Every row has a hidden score from 0 to 20. What is each row's score? 10 is about the middle. The score is a weighted sum of the row's numbers plus the product of two more (or one squared), each taken from its middle value.
[  4.  41.  -1.  16.  50. -26. -24.  -8.  13.   3.   4. -19.   6. -41.   6.   9. -27.  22. -20. -41.]: 7
[ 14.  39.  -1.  23. -16. -34. -16.   8.  16. -36. -25. -37.  10. -52. -12.  18. -35.   9. -15.  12.]: 6
[  6. -40.  16.   7.  -5.  66. -39.  54. -33.  24.  26.  -2.  28. -30.  -4.  -4.   4.   3.   3.  32.]: 7
[-10.  -4.  32. -11.  44.  26. -35.  52. -11.  57. -15.   3.  -1.   7. -19. -28.   7.  12.  17.  -1.]: 8
[ 11.  13. -16.  19.   4.  -2.   7.  -8.  -3.  -8.  29. -13.  22. -11. -15.  -5.  13.  21.  25.  17.]: 10
[-13.   8.  18. -25.   9. -18.  -7.   8.  14. -34. -10. -17. -35.  20.  20.   0. -33.   7.  33. -15.]: 9
[-47. -16.   5.  -3.  -5.  23.   7.   6.  12. -28.  26. -14. -15. -24.  10.   0. -11. -20.  57.  53.]: 5
[-50.  19.  65. -68. -24. -27. -26. -35.  32.  10. -66. -53. -34.  50.  15.  13. -10. -50. -22.  -2.]: 3
[-13. -34.  27. -40. -21.   5.  14. -26.  12.  18. -29.  -2.   2.  53.  33.  19. -13. -27. -41.  12.]: 7
[-43.  17.   6. -29.  36.  47. -29.  -5.  -6. -18. -14. -38. -26.  18.   3. -13.  -8. -10.  21.  39.]: 10
[-21.   2. -36.  -1.  34. -12.  -9. -36.  27.  11. -24. -36. -23.  43.  13.   4. -35. -23. -24.  -3.]: 13
[-33. -10.  23. -20. -63.   1.  46. -11.  -7. -46.  26.  15.   0.  10.  14.   6.  32.  -9.  30.  24.]: 7
[-27.  21.  20. -11.  17.  -6.  23. -19.  45. -28. -11. -25. -15.  40.  19.  -7.  12. -22.  12.   2.]: 12
[-61.   2.  41. -17.  30. -60. -42.  26.  16.  39.   6.  35. -10.  25.   3.  -7. -18.   8.   5. -12.]: 6
[-64.  46. -15.  11.  32.   6.  17. -43.  38. -66.  57. -51. -26. -57.  25.   5. -30.  10.  63.  -4.]: 9
[ 39. -44.  11.  -3. -28.  53. -34.  56. -37.  53. -36.  17.  42. -11. -31.  -4.   3.   1. -10.  29.]: 5
[-25.  -8.  14. -28.  11. -65.  20. -35.   8.  13.  12.  43. -16.  19.   1.  14.  14.  14. -11. -19.]: 8
[ 41.  15.  33.  13.  -8. -19.  18.  14.  -3. -26.   3.  21.  22. -30. -17.  -2.  -3.  23.   6.  -6.]: 7
[  7. -27.   3.  -6. -13.  16. -27.  12.   3.  38. -11. -17.  -4.  27.  -6. -22. -46.  30. -10.  11.]: 13
[-10.  -8.  -2.  -7.   3.  63.   3.   5.  -3.  25.   7.   6.   1. -22. -19. -25.  33. -17.  17.  14.]: 8
[ 19.  43.  47.  -7.  35. -23. -36.   4.  20. -33. -61. -62.  -8. -11.  27.  31. -22.  -4. -46. -32.]: 5
[ -5.  72. -36.  34.  12. -62.  35. -33.  29. -73.  57.  13. -26. -16.  24.  16.   6.  53.   2. -46.]: 15
[-50.  38.  -6. -42.  21. -33. -11. -67.  39. -30.  -5. -29. -46.  17.  12.   0.  10. -21.  11. -25.]: 14
[ 26.  33.  -6.  22.   7.   9. -49.  57. -11. -23.  -8. -46.   6. -43. -15.   3. -59.  58.   6.  -7.]: 8
[ -9. -18.   2. -16.   2.  13.  30.  -6.  -2.  40.  30.  33.  -9.   2.  -7. -14.  25.   9.  23. -13.]: 9
[ 24. -52. -16.  26.  14.  25. -50.  38.  -5.  46.  -1.  18.  26.  16.  -2. -18. -30.  46. -36.   0.]: 13
[ 18.   6. -36.  12.  -8.  42.  30. -11. -13.  21.   1.   2.  22.   4. -11.  -9.  39. -35. -23. -16.]: 11
[-39. -17.  -2. -53.  13. -46.  23. -19.   7. -18.  22.  41. -29.  32.  18.  -7.   7.  24.  16. -20.]: 12
[  3.  35.  -2.  74.  21. -72.  28. -27.   8.  15.   8.  78.  14.  23.   9.  30.   1.   8. -40. -30.]: 13
[ 19. -12.  29.  10.  24. -83.  20. -10.   0.  67. -21.  71.  12.  55.   9.  17.   9.  -2. -66. -27.]: 9
[-23.  -3.  -3. -27.   3.  50.  18.  -2.  -8.   9. -35.   5.   8. -13. -14. -27.  22. -45.   7.  32.]: 11
[-25.  14. -13.   0. -35.   7.  30. -32.   3. -46.  36.  18.  -1. -41.   3.   9.  17.  23.  18.  -9.]: 8
[ 17. -23.  23.  -7. -13. -31. -59.  36. -17. -12.  -6. -33. -17.  42.   8.  14. -75.  78.  -9. -21.]: 18
[  7. -54. -39. -38. -63.  28.  40. -19.   8.  11.  39.  40.  19. -15.  -6.   1.  34. -13.  12.  38.]: 4
[ 55. -37. -23.  25. -26.  29. -29.  15. -17.  63.  -9. -11.  22.  25.  -1.  13. -26.   6. -49.   3.]: 13
[-40. -13.  -2. -59.  -8. -17.  43. -56.   9. -21.  28.  15. -21. -18.  -6. -28.   5. -17.  58.  -4.]: 9
[-49.  30.  21.  25. -21. -62.  65. -87.  42.   0.  12.  47. -14. -20.   5.  34.  24. -44. -39. -37.]: 7
[-16. -22.  80. -45.  45.  -5. -36.  27.  16.  31. -42.  -3.  -4.  -3.   3.  -7. -34.  25. -22.  14.]: 2
[  4. -13.  28.  -6.  41.  61. -75.  49.  -3.   8. -21. -45.  -8.  -7.  -2. -18. -58.  54.  -7.   9.]: 13
[-16. -31. -15. -22.  27.  34.  -1.  40.  -6.  49.  13.  36.  -4.  -9. -29. -63.  19.  12.  18.   6.]: 12
[ 30.  59. -22.  60. -44. -34.  -1.  -7. -17.  -1. -52. -11.   9.  20. -18.  41. -11. -40. -34.  -1.]: 14
[-50. -35. -19. -24. -21.  38. -10.  -1.  16. -30.   6. -48. -14.  -3. -14. -25.   7. -29.  52.  57.]: 9
[-20.   1.   7.  23. -31. -14.  33.  -3.  12.   3.  45.  56.  10. -47.  -7. -11.  26.   5.  28. -12.]: 6
[ 52. -36. -25.  15. -21.  22. -35.  61. -40.  55. -84.   4.  30.  56. -29.  13. -15. -38. -96.  13.]: 11
[ 11.  21.  15.   7.  -1. -29.  39. -30.   3. -41. -21.  20.  -4.   6.  19.  13.  28. -23. -29.   2.]: 10
[ 72.   8. -31.  46. -37.  30.  34. -39. -22. -17.  26. -10.  29. -36.  -3.   4. -10. -10.   1.   2.]: 12
[ 62. -20. -22.  -7. -14.   5.   9.  11. -31.  60.  10.  46. -14.   0. -25. -17.  -9.  12.  -2. -29.]: 11
[ 21.  -9.  46. -26. -18.   2. -16.  19.  18. -13. -36. -30.   8.  18.   1.   1.   7.  -7. -19.   2.]: 6
[-52.  53.   8. -10.  29. -42.  -5. -38.  47.  -8. -38.   3. -35.  -6.  13.  21. -13. -43. -18.  -2.]: 10
[ 20.   9. -31.  74.  26.  29.  -9. -19.  -9.   0.  40.  -8.  18. -38.  12.  14.  -6.  26.  13.  -3.]: 12
[ 27. -21. -36.  -1.  23.  26. -28.  48. -33.  38. -43.  -9.  11.  41.   1.   7. -16.  -5. -22.   8.]: 12
[  3. -38.  36. -48. -56.  45.  -4.  -1. -20.  22. -25.  18.  -6.  14.   5.   3. -11. -24.  -8.  34.]: 2
[-18.  23. -28.  15.  33.  -1. -11.  17.  48. -26.  32. -27. -21. -32.  -1. -19. -32.   9.  22.  12.]: 11
[ 12. -36. -48.  -1. -28.  54. -45.  61. -31.  33. -19. -29.   2.  24. -32. -18.   9. -17.  14.  37.]: 13
[-35. -49.  18. -70.  -7. -19. -33.  13.  46.  25.  -2.  -6.  -2.  41.   5. -21.  26.   8.  17.  29.]: 5
[  6.  15.  14.  -7.  60.   3. -29.  20.  22.  23. -27. -31.  -4.   8.   8. -19. -28.  23. -30. -20.]: 10
[-10. -29.  53. -21.   4.  -5. -43.   5. -20.  30. -29.  15.   8.  56.   8. -13.  -8.   8. -16.  20.]: 8
[ 30.  34.  11.  42.  24.  -8. -50.  66. -10.  10. -24. -24.   7.   3. -16.  21. -45.   8.   7.   4.]: 9
[-23.  38. -25.  -2.  15.  44. -17.   9. -11.  -8. -24. -21.  -1.  12.   8.   2.  -2. -23. -11.  27.]: 12
[ 79.  33. -34.  58. -18. -19.  65. -27. -45.  -1.  10.  55.   8. -29.  -9.  26.  16.  -8. -44. -22.]: 13
[ -5.  -6. -46.  47. -12.  16.  16. -25.  15. -30.  24. -20.  -5. -13.  25.  21. -36. -29. -11.  11.]: 18
[  32.   68.  -21.   57.  -19.  -40.   53.  -34.   -4.  -40.   -4.    9.   14. -101.  -21.   49.   20.  -11.  -27.
  -29.]: 11
[  6.  74.   2.  57.  54. -35.  17. -32.  35. -31.  22.  13. -26. -61.  -4.  -6.   9.  47.  19. -33.]: 14
[-32. -16. -45. -17.  18.  58.   0.  -4.  -4. -25.   7. -44. -12.  -8. -15. -30.  -3.  -5.  57.  41.]: 13
[ 30.  -4. -18.  47.   3.   9.  22.  26.   1.  55.  -9.  23.  27.  35.  -2.  12.  20. -20. -16.  35.]: 10
[-22.  30. -35.   0.  -3.  23.  -1. -16.  11. -57.   1. -51.  -1. -41.  -8.  -3.  -2. -23.  43.  19.]: 12
[-28. -10. -35. -36.  18.  15.   4.   1.  21.  -9.  11. -40.  -3.  -2.   1. -16.   5.  -4.  23.  27.]: 9
[-46. -14.  -4. -55. -39.  -5.  78. -47.  30. -35.  41.  35. -18.  16.   9. -17.  36. -38.  54.   6.]: 7
[ -8.  58.  29.  34.  34. -30. -19. -25.  14. -68.   1. -37.  -4.   5.  50.  24. -73.  33.   2. -28.]: 14
[-22.  -1.   6.   7.  -1.  -2.  31. -44.  17. -35.  31. -17. -13. -39.  -3.   9.  20. -19.  61.  26.]: 6
[ -9.  -6.  -1.  12.  -1.  38.  23. -34.  12.  11.  22.   4. -15. -29.  -7.   0.   4.  -1.  20.   0.]: 10
[ 30.  -1. -12.  20.  -1. -18.  39. -15. -10.  -9.   4.  23.  18.  -7.  -2.  14.  32.  -9. -13. -23.]: 10
[ 30. -10.  18.  26.  -6. -40.  39.   2.  -3.  45.  22.  50.  10. -19.  -3.  -5.  18. -12. -14. -27.]: 9
[-12.   9.  36.  -5.  15. -69.  52. -14.  -3.  53.  26.  81.   9.  11.   7.  15.  77. -13.  -1. -33.]: 9
[-16. -28.  15.   7.  12.   3.  -3.  35. -13.  33.  38.  28.   6.   9. -16. -19.   5.  22.  27. -18.]: 14
[-25. -13. -10. -21. -29.  -8.  47. -34.  28. -21.  17.   8. -16. -58. -13.  -8.  19. -46.  21. -24.]: 5
[-12. -68.  35. -74. -33.  54.   4.  24.   9. -10.  27. -23.  -8.  -4. -12. -46.  37.  24.  87.  52.]: 4
[  7.  24.  22.  -9. -25.  -9.  17. -84. -11. -22. -28.  -9. -16. -20.  22.   7. -20. -21.  -5. -61.]: 9
[ 46. -30.  -4.  44. -20.  -6. -38.  56. -45.  26.   3.   7.  19.   5. -17.  24. -37.  41. -17.  -6.]: 14
[ 24. -23. -54.  12. -33.  21.  10.  17. -18. -48.  83.  12.  -9. -29.  -6. -12.  -5.  28.  54. -11.]: 13
[  2. -51.  24. -35.   7.  59. -45.  34. -52.  28. -14. -11.  11.  17.  -3. -23. -43.  24.  25.  13.]: 8
[ -11.   44.  -24.   59.    3.  -10.   46.  -10.   21.  -41.   38.   -9.   16. -114.   -5.   21.   -1.    2.   32.
   11.]: 5
[  1. -69. -29. -30.  -3.  64. -32.  65. -25.  43. -43.  15.  12.  29. -31. -46.  12.  -3. -22.  38.]: 13
[ 28. -15. -11.  -4.  15.  40. -37.  52. -44.  -2. -15. -11.  21.  33.  -8. -10. -47.  18. -28.  -1.]: 15
[  6.   0.   8. -35.  39.  67.  -3.  39. -21.  33. -18. -11.  -1.  13. -10. -31.   7.  -2.   6.   2.]: 9
[ 29. -28.  -8.  16.   0.  36.   2.  22. -48.  26.  26.  56.   2. -64. -37. -24.  15.  31.   4. -35.]: 10
[-32. -50.  45. -80.  14.   5.   6.  61.   1.  45. -20.  25. -16.  60.  -4. -40.  43.   0.  47.   2.]: 8
[-24. -48.  -3. -16. -23.  29. -10.  27.  -2.  41. -19.   8. -11.  23.  -7. -10.  14. -26.   5.  39.]: 8
[  9. -20. -16.  33. -29. -10.  34.   7. -31. -12.  12.  15.  -9.  11.  -6.  14.   7. -19.  -2.  23.]: 15
[ 25.   3.   6.   9.   3.   0.  10.  25. -23.  11.  17.  13.   4.   5. -11.   0.  35.  16.  22.  -8.]: 11
[-33.  -7.  27.  -6.  -1. -21. -61.  59.  16.  -6. -42. -50. -13.  22. -14.  10. -28.  -7.  -1.  25.]: 7
[ 17.  -8. -32.  -5. -28.  24.  56. -29.  -5. -37.  70.   3.  -8. -27.   3. -11.  14.  13.  42.   6.]: 12
[ 49.   1. -22.  38.  20. -20. -43.  28. -31.  57. -45.  -3.  49.   3. -21.  17. -13.  -2. -65. -23.]: 11
[  4. -15.  25. -25.  -4. -20.   3.  17.  20.  12.  -1. -26.   4.   9.   4. -15.  -1. -13.  28.  -3.]: 6
[-25. -11.   5.  -7.  26. -41. -22.   7.  40.   5.  -3.  36. -13.  36.   5.  -8. -43.   9. -33. -46.]: 14
[ 29.  -3. -21.  22.   8.  42.  -7.  23. -15.  13. -44. -27.  29.   9. -16.   5.  -3. -21. -19.  23.]: 10
[ 45.  10. -32.  47. -48.   7.   3.  -7. -36. -15. -35. -15.  13.   3.   7.  31.   1. -46. -25.   0.]: 12
[ 46. -18. -32.   5.   6.   3.  46. -16. -32.  20.   5.  25.   7.   3.  -3.   1.  36.   3.   7. -14.]: 14
[  6. -38. -24.  35.  -9.  38. -41.  44. -24.  12.   6.   8.   4.  22. -11.  -9. -24.  20.  16.  12.]: 15
[-22. -50. -28.  -5.   1.  33. -22.  -8.  -3.   4.  50.  10. -10.  19.  11. -20.  19.  33.   8.  27.]: 12
[-19. -35.   1. -11.  48.  10. -22.  18.   9.   4.  10.  20. -17.  25.  26.  -7.   8.  18. -19. -11.]: 11
[  0.  77.  22.  42.  14.  10. -49.  17. -11.   4. -19. -55. -14. -15.  18.  23. -41.  38.  -6. -14.]: 9
[  8.  32.  10.  26. -16.   0.  21. -35.   1.  -4.  -3.   1.  -7. -48. -14.  11.  21. -12.   2. -22.]: 8
[-41.  -3. -25.  10.  34.  18.   8.  26.  -1.  12.  17.  22.  25. -23. -22. -34.  23.   2.  35.   6.]: 13
[-33.   2. -33.  -8. -27. -20.  42. -73.   2. -37.  54.  25. -18. -52. -12. -10.  33. -20.  24.   1.]: 12
[ 52.  18.   8.  21. -13. -59.  33. -29.   2.  21. -30.  27.  -8.  -1. -13.  16.  14.  -8. -40. -20.]: 11
[ 40.  18. -23.  42. -15.  34.  -2. -22. -34.  -5.  -6. -11.   4. -45.  -5.  23.  -8.   8.   7.  -8.]: 11
[-22.  25.  65. -23.  15. -21. -11. -19.  19.  36. -21.  49. -33.  20.  -5. -11.  13.   9. -42. -48.]: 8
[ -9.   7.  26.  12.  -5. -27.   4.  32.  11.  54. -39.  53.  18.  -9.  -7.   2.  33. -17. -39.   7.]: 10
[ -7. -19.   4. -13.  20. -39.   6.  13.  -7.  23.  12.  58. -17.  15.  15.   2. -12.  12.  -6.  -7.]: 8
[-29.  10.  20. -27.  -2.  -9.   0. -37.  39. -22. -10.  -4. -22.  11.  11. -10.  18. -42.  -4.   2.]: 6
[ 30. -16.   8.  30. -32.  15.  -9. -10. -45.  36.  14.  27.   9. -23. -21.  -8. -13.  14.  -6.  -1.]: 10
